128 stands for zero in the data rows.
Here are some points:
tensor([135, 130, 157, 113, 136, 103, 149, 217, 155, 129, 129, 130, 082, 096, 163, 145, 067])
tensor([093, 075, 118, 113, 070, 073, 033, 086, 109, 178, 131, 173, 154, 127, 199, 157, 179])
tensor([187, 097, 103, 074, 094, 080, 106, 142, 091, 034, 113, 109, 127, 187, 097, 138, 041])
tensor([120, 094, 120, 131, 094, 172, 104, 116, 165, 170, 169, 161, 150, 113, 096, 135, 154])
tensor([119, 137, 065, 127, 100, 087, 114, 106, 092, 114, 131, 087, 125, 225, 163, 130, 134])
tensor([137, 112, 056, 131, 025, 074, 101, 100, 124, 122, 171, 089, 110, 217, 155, 101, 126])
tensor([145, 090, 090, 088, 085, 082, 105, 160, 123, 136, 156, 149, 136, 187, 177, 158, 134])
tensor([115, 119, 128, 160, 135, 187, 144, 111, 121, 116, 119, 154, 171, 149, 066, 116, 174])
tensor([151, 168, 179, 129, 160, 194, 076, 072, 076, 103, 102, 121, 166, 090, 123, 129, 118])
tensor([135, 143, 139, 141, 164, 162, 149, 122, 139, 163, 156, 138, 125, 104, 138, 126, 153])
tensor([117, 134, 177, 110, 218, 141, 162, 192, 101, 078, 069, 152, 139, 101, 049, 130, 085])
tensor([139, 114, 104, 116, 079, 092, 140, 158, 154, 180, 162, 091, 084, 152, 188, 136, 127])
tensor([070, 104, 137, 156, 163, 174, 133, 110, 144, 195, 135, 141, 124, 059, 133, 129, 181])
tensor([109, 120, 158, 140, 156, 146, 136, 093, 125, 178, 100, 113, 131, 151, 197, 171, 127])
tensor([107, 116, 138, 156, 160, 161, 124, 103, 159, 190, 149, 153, 106, 048, 150, 126, 164])
tensor([046, 117, 123, 171, 160, 145, 122, 064, 146, 215, 109, 116, 064, 035, 141, 122, 145])
tensor([144, 093, 137, 120, 026, 100, 120, 127, 175, 181, 160, 104, 128, 109, 158, 107, 144])
tensor([095, 141, 140, 176, 108, 183, 118, 078, 154, 163, 137, 127, 152, 092, 127, 111, 182])
tensor([144, 132, 111, 121, 101, 107, 129, 142, 140, 162, 150, 111, 116, 160, 168, 157, 141])
tensor([089, 168, 138, 204, 108, 182, 114, 025, 141, 149, 139, 118, 125, 071, 123, 089, 161])
tensor([150, 108, 091, 115, 024, 101, 099, 147, 150, 131, 173, 127, 148, 174, 167, 135, 166])
tensor([143, 067, 093, 121, 037, 097, 133, 134, 167, 172, 163, 100, 099, 149, 169, 137, 120])
tensor([140, 134, 155, 102, 200, 174, 130, 152, 105, 067, 082, 160, 167, 114, 053, 138, 133])
tensor([144, 171, 116, 120, 125, 076, 126, 195, 126, 104, 130, 110, 118, 178, 168, 149, 105])
12 more points follow, each with its number after it:
tensor([120, 105, 138, 139, 180, 164, 159, 143, 134, 129, 112, 163, 157, 118, 073, 134, 163]) 0
tensor([166, 133, 132, 119, 114, 109, 157, 154, 144, 139, 149, 107, 104, 170, 163, 148, 116]) 1
tensor([120, 169, 130, 133, 156, 089, 141, 177, 133, 113, 139, 115, 102, 161, 188, 160, 099]) 2
tensor([095, 088, 144, 117, 203, 170, 168, 153, 111, 171, 092, 147, 155, 142, 083, 137, 147]) 3
tensor([131, 125, 120, 152, 079, 090, 126, 124, 140, 166, 148, 127, 125, 160, 203, 122, 145]) 4
tensor([101, 133, 048, 119, 111, 129, 101, 095, 076, 102, 146, 046, 100, 226, 151, 129, 100]) 5
tensor([165, 175, 152, 124, 162, 123, 170, 118, 138, 102, 145, 125, 079, 059, 117, 098, 095]) 6
tensor([099, 178, 184, 158, 205, 153, 135, 140, 140, 120, 079, 127, 114, 061, 098, 131, 100]) 7
tensor([129, 152, 140, 145, 035, 116, 116, 097, 154, 133, 143, 126, 157, 148, 154, 109, 173]) 8
tensor([160, 177, 165, 109, 169, 168, 116, 125, 112, 085, 132, 129, 144, 121, 100, 134, 124]) 9
tensor([090, 173, 161, 130, 228, 150, 144, 159, 094, 072, 048, 139, 143, 085, 061, 118, 101]) 10
tensor([170, 140, 145, 098, 151, 137, 138, 156, 132, 096, 140, 148, 141, 130, 079, 135, 108]) 11
Which two of these numbered points are nearest to each point below, ignoring the direction in which the first points spread most? Their numbers follow each, nearest first.
tensor([095, 176, 153, 138, 207, 133, 145, 166, 142, 147, 136, 135, 098, 077, 125, 142, 106]) > 2 7
tensor([126, 137, 133, 143, 173, 165, 165, 135, 151, 178, 149, 132, 101, 101, 135, 133, 149]) > 1 4
tensor([085, 158, 169, 134, 227, 161, 150, 156, 087, 076, 048, 141, 151, 093, 058, 128, 114]) > 10 7
tensor([106, 150, 157, 113, 221, 148, 161, 184, 095, 067, 073, 147, 133, 103, 058, 140, 106]) > 10 11
tensor([162, 099, 156, 090, 140, 145, 116, 169, 145, 152, 154, 152, 136, 104, 097, 165, 103]) > 11 0
tensor([143, 163, 171, 138, 180, 175, 150, 117, 137, 142, 119, 124, 133, 090, 102, 135, 124]) > 1 9
tensor([116, 148, 102, 152, 046, 116, 084, 095, 131, 113, 153, 123, 162, 176, 162, 130, 172]) > 8 4
tensor([144, 153, 124, 178, 066, 093, 125, 081, 138, 110, 119, 108, 142, 168, 166, 106, 140]) > 8 4
tensor([147, 120, 151, 151, 090, 155, 111, 111, 161, 123, 146, 176, 150, 077, 112, 127, 149]) > 8 4
tensor([174, 101, 178, 083, 176, 136, 159, 153, 093, 053, 087, 148, 141, 103, 039, 106, 076]) > 11 10
tensor([129, 087, 026, 099, 021, 044, 084, 086, 091, 083, 137, 061, 101, 229, 142, 115, 098]) > 5 8
tensor([142, 178, 192, 160, 165, 130, 174, 058, 141, 126, 100, 126, 076, 031, 129, 093, 087]) > 6 7
tensor([168, 144, 191, 119, 159, 175, 099, 121, 085, 103, 112, 134, 165, 104, 117, 155, 106]) > 9 11
tensor([157, 161, 154, 124, 175, 174, 143, 143, 138, 133, 132, 123, 116, 109, 123, 149, 127]) > 1 9
tensor([102, 142, 152, 123, 220, 152, 158, 162, 095, 077, 076, 149, 134, 086, 078, 127, 113]) > 10 11
tensor([143, 141, 082, 116, 101, 074, 156, 157, 132, 150, 141, 059, 100, 186, 186, 131, 139]) > 1 4
tensor([136, 133, 103, 141, 089, 078, 122, 120, 127, 141, 154, 126, 129, 182, 192, 133, 160]) > 4 8
tensor([118, 166, 157, 132, 207, 152, 138, 178, 141, 128, 127, 141, 106, 056, 109, 148, 096]) > 7 2
tensor([144, 140, 133, 122, 146, 103, 144, 197, 148, 128, 142, 126, 090, 136, 170, 149, 089]) > 2 1
tensor([149, 152, 112, 120, 094, 076, 155, 149, 136, 095, 112, 067, 125, 206, 120, 136, 121]) > 7 1
tensor([152, 151, 128, 115, 144, 095, 140, 218, 144, 113, 135, 122, 105, 143, 162, 152, 096]) > 2 7
tensor([155, 160, 116, 136, 041, 072, 119, 079, 127, 105, 167, 112, 123, 165, 191, 086, 134]) > 8 4
